(in the rows, 128 means zero)
Each named move below is a turn or a mirror, shown by a few rows before and after it. Which moves, in which order, take the first row of each later pair to the second? The first pair is answered.
Gava:
[124 113 115 162  83  97  77 164 119  81 131 130 160  80  96 107 123 123
 137 151  87 147] -> [119 107 119 157  69 105  72 167 121  72 127 123 148  89 104 102 118 120
 124 144  91 135]
[124 151 118 119 149 103 124 105 129 124 149 130 163 142 114 131 133 158
 134 126 106 150] -> [107 132 128 104  97 137 120 123 130  95 137 114 123 161 135 123 119 148
 103 117 127 108]
[118 154 139  58  89 148 165 103 119 149 140 144 137 127 136 140 156 158
 160 134  97 131] -> [113 151 145  55  83 155 161 105 124 143 140 145 133 131 141 135 156 157
 157 129  99 128]
sisap:
[146 128 142 160 139 104 101 128 114 108 119 140 142 125 118 135 141 121
 136 138 118 158] -> [143 140 137 145 168 109 120 115 127 132 111 139 140 121 113 133 149 129
 144 130 122 159]
[164 161 111 165  68  87 126 117 122 114 180 127 173 140 107 148 105 113
 125 150  86 181] -> [183 143 132 203 151  98  81  97 127 155 156 111 166 129 112 146 130  77
 120 110 131 131]
[110 133 120 138  80  93 140 101 145 112 172 148 148 123 126 133 116 165
 143 155  82 159] -> [135  97 138 202 125  93  70  99 135 130 159 131 146 112 127 135 130 121
 128 124 123 111]
Sodir:
[144 128 123 162 148 116  89 131 122 149 127 131 150 116 117 132 142 110
 140 123 141 118] -> [135 140 121 138 163 128 115 125 137 157 111 120 137 124 125 128 147 114
 137 109 157 103]
[143 126  89  96 182 118 153  92 166 106 106 117  92 154 114 152 126 174
 129 113 115 129] -> [136 121  89  90 148 121 158 104 162  80 114 114  91 161 117 151 113 185
 121 124 101 139]
[142 132 125 102 130 135 135 138 140 145 136 117 126 125 113 134 140 118
 157 113 143 157] -> [132 135 127  96 120 136 140 144 142 139 138 118 126 126 114 132 134 122
 154 115 138 158]
[123 130 135 103  78 140 159 120 157 118 120 116 100 140 130 118 135 126
 114 108 142 126] -> [133 119 135 123  55 125 136 131 141 101 134 123 115 138 126 118 126 126
 115 126 130 138]
bil:
[ 97 122 128 101 115 198 149 155 155 116 127 120 104 151 165 104 124 122
 124 124 161 124] -> [ 90 139 117  84 113 190 174 152 155 119 134 130 118 146 157 108 121 140
 137 137 146 147]
[101 132 127 105  88 140 124 146 116 113 105 154 124 125 119 136 107 132
 120 141 112 145] -> [ 98 117 137 117  92 148 105 151 115 112 101 147 110 127 126 134 107 118
 111 134 118 126]
[156 129 134 193 130 105 122 162  89 153 184 134 135 157 110 119 138 100
 154 141  87 152] -> [160 119 139 200 126 104 113 162  90 149 182 127 131 157 115 122 138 100
 148 134  95 143]
Sufa:
[119 109 116 112 111 112 135 132 112 109 139 142 152 122 119 136 129 143
 137 155 108 147] -> [127 125 113 103 163 117 147 113 127 142 122 135 150 116 120 137 146 141
 147 143 128 142]
[116 145 136 132 165 115 109 119 132 160 137 141 165 116 109 151 153 134
 150 135 146 136] -> [110 124 147 146 163 133  92 128 130 156 123 130 144 122 119 148 153 116
 134 120 168 104]
[149 141  94 155  92  79 139 115 157 152 153 121 144 127 108 146 139 177
 139 152 103 157] -> [156 151  98 154 150  94 148  97 175 188 126 106 127 128 110 144 156 167
 140 119 139 135]

Between the rows of a pair lie 2 to 3 moves.
[126 163 124 113 156 135 191 131 148 150  83 119 127 125 140 130 141 134
 128 127 144 126] -> [127 144 135 117 147 147 180 137 150 142  80 111 113 131 144 130 137 127
 116 115 159 105] => Gava, bil
[147 132  99 189 170  95  85 117 126 167 153 143 158  89  91 130 137 122
 150 140 128 159] -> [101 137 115 116 161 174 145 117 161 164 100 101  73 125 141 109 135 122
 114  97 185  89] => Gava, sisap
[ 97 112 167 137 144 166 140 129 114 124 103  87 110 122 159 106 106 113
 109  83 170  81] -> [123 137 143 165 145  92 128 122  90 125 154 131 189  94 116 123 105 138
 153 138  95 173] => Sufa, Gava
[161 122 168 152 156 157  87 134 135 167  93  81 100 129 118 110 143  92
 108  62 194  78] -> [174  93 173 191 105 137  52 156 112 132 120  96 119 130 112 121 124  84
  97  88 166  91] => Gava, Sufa
[106  94 147 107  78 163 124 134 136  90 115  98  82 155 144 120 109 108
  93 111 151  78] -> [115 115 148 110 160 164 124 106 148 142  96  91  91 141 137 125 139 100
 108  84 177  71] => Sodir, sisap
[189 127 110 109 165 130 145 123 130 167  87 144 147 109  70 113 141 133
 139 131 125 138] -> [172 139 105  77 120 136 171 131 133 145  91 146 139 123  78 114 128 149
 140 144 109 149] => bil, sisap
[115 178 105  68 156 136 217 111 157 151 110 121 118 138 131 126 124 147
 149 127 132 157] -> [102 148 111  78  60 136 204 142 139  92 139 128 106 151 141 129  92 149
 126 154 108 155] => Gava, Sodir
[144 104 129 157 119 101 102 153 113 129 148 113 134 130 122 124 131 111
 134 127 106 131] -> [120 128 120 110  92 121 155 155 126 118 144 116 116 139 127 122 126 134
 136 136  93 147] => sisap, Sodir, sisap
[ 85 140 136 115  57 162 121 143 125 118 120 108  90 143 157 122 110 126
 116 105 138  85] -> [106 161 132 125 154 156 122 112 139 182 102 104 103 127 144 123 143 113
 132  78 170  83] => bil, sisap, sisap
[131 113 137 140  66 110 116 178 123  80 147 132 134 135 136 140  86 157
 136 136 103 146] -> [119 140 144  96 144 157 155 146 163 135  96 102  94 145 158 127 107 148
 131  83 163  99] => Sufa, Sufa, Gava
[101 158 132  78 130 138 176 117 134 138 148 141 121 128 120 133 106 168
 146 126 124 156] -> [142  99 152 167 139 114  73 127 104 133 164 140 145 110 107 138 108 122
 135 119 138 129] => Sodir, Sodir, sisap
[158 135 129 163 160  93 101 116 124 156 143 131 183 137  86 127 127 122
 136 119 133 129] -> [145 107 141 171 120 115  76 138 125 127 137 120 154 150 106 123 118  99
 106 108 148  89] => Sufa, Sufa, Gava
